((133, 131, 137, 120, 138, 99), (120, 114, 136, 135, 106, 136)) >> 135
(109, 106, 117, 148, 105) >> 117
(137, 101, 148, 127, 116, 105, 126) >> 116
(119, 100, 143, 128, 127, 115) >> 128
(138, 111, 142, 106, 138, 101) >> 106
(143, 131, 104, 119, 120, 116) >> 119
((120, 131, 135, 113), (140, 155, 140, 124)) >> 155
---
[143 133 104 106 118 102 147] --> 104

[[113 154 127 122 144]
 [117 139 128 140 134]
 [126 142 142 137 130]] --> 126

[125 157 142 148 121] --> 125

[[108 126 147 116 147 118]
 [124 109 108 147 112 149]
 [109 111 113 144 153 153]] --> 111

[147 148 116 122 124 105] --> 148

[[126 138 150 141 150 113]
 [146 135 117 144 124 118]
 [110 121 147 138 136 145]] --> 121
---
[[150 154 112 118]
 [135 130 142 111]
 [157 146 115 119]] value 157

[[137 130 137 133 116]
 [108 123 107 117 150]] value 123

[[128 142 128 128 122 135]
 [125 128 140 121 123 134]
 [125 155 156 117 122 135]] value 156

[118 152 141 154 140 132] value 141

[[134 104 132 123 130 144 130]
 [136 113 127 129 120 139 135]
 [139 112 131 127 118 140 139]] value 127

[[130 132 106 114]
 [114 113 122 143]
 [133 118 111 125]] value 133

[150 103 126 123 140 150] value 126

[135 121 149 100] value 135

[[114 117 120 119 121]
 [ 98 109 124 105 120]
 [120 115 140 138 125]] value 115

[140 100 154 151 129 115] value 154
---
[[133 116 125 131]
 [121 130 127 123]
 [156 115 143 126]] out 115

[105 122 153 113 153 107 151] out 153

[[143 127 125 126 150 146]
 [142 131 122 121 148 145]] out 121

[118 117 126 103 138 140 119] out 138

[[136 117 122 107 127 115]
 [146 158 110 143 145 136]] out 143

[147 104 110 123 128] out 110

[141 124 116  99 105] out 116

[[135 132 122 121 127 129]
 [109 131 138 147 131 124]
 [109 155 112 134 139 135]] out 134

[155 106 146 102 106 116] out 102

[143 115 124 141 155 142] out 141
---
[[132 133 140 122 131 111]
 [125 140 135 101 101 128]] yields 122

[152 138 130 116 140] yields 116

[123 129 103 116] yields 116

[121 136 153 105 116] yields 105

[138 130 155 134 145 143] yields 134

[[141 129 136 150 116]
 [119 126 125 117 128]] yields 150

[[126 125 135 112 138 132]
 [157 131 121 115 130 121]] yields 112

[[145 128 121 106]
 [116 114 113 137]] yields 106

[134 133 131 150 145 120 133] yields 150

[[118 121 133 121]
 [119 132 130 103]] yields 121
---
[[130 121 122 157 153 133 133]
 [105 138 112 100 120 127 114]] ans = 138

[[115 113 150 130 124 142]
 [132 127 110 146 105 106]] ans = 127

[[147 105 133 106 128]
 [103 151 121 127 114]] ans = 151

[[143 147 118 144 143 149]
 [136 136 144 145 134 149]] ans = 136

[[139 155 116 132 156 147 129]
 [120 138 115 135 143 120 134]] ans = 138

[[134 149 143 126 120 112 134]
 [123 139 152 148 120 112 134]] ans = 139
---
[155 137 104 113 136 112 107] → 113, 155

[[127 120 124 139 134 124 134]
 [137 133 107 133 111 120 107]
 [126 136 138 116 126 130 125]] → 133, 139

[142 124 141 116 151 130 106] → 116, 151

[[142 127 123 125 107 134 137]
 [130 129 126 130 124 139 142]
 [134 126 127 131 123 144 132]] → 130, 144

[136 135 101 151 137 141 113] → 151, 151

[105 116 139 130 109] → 139, 139

[105 107 143 101 133] → 143, 143
---
[[128, 111, 146, 132, 114, 142], [113, 105, 153, 108, 123, 128]] -> 146
[[122, 138, 121, 124, 122], [143, 137, 126, 135, 156]] -> 121
[[134, 110, 113, 118], [136, 106, 118, 145]] -> 113
[[132, 125, 140, 130, 157, 121, 119], [116, 134, 112, 128, 102, 137, 130]] -> 140
[[128, 126, 140, 129, 149], [129, 123, 130, 122, 131]] -> 140
[[137, 117, 106, 133, 125], [107, 102, 112, 132, 104]] -> 106
[[138, 139, 106, 122, 145], [129, 136, 111, 123, 131]] -> 106
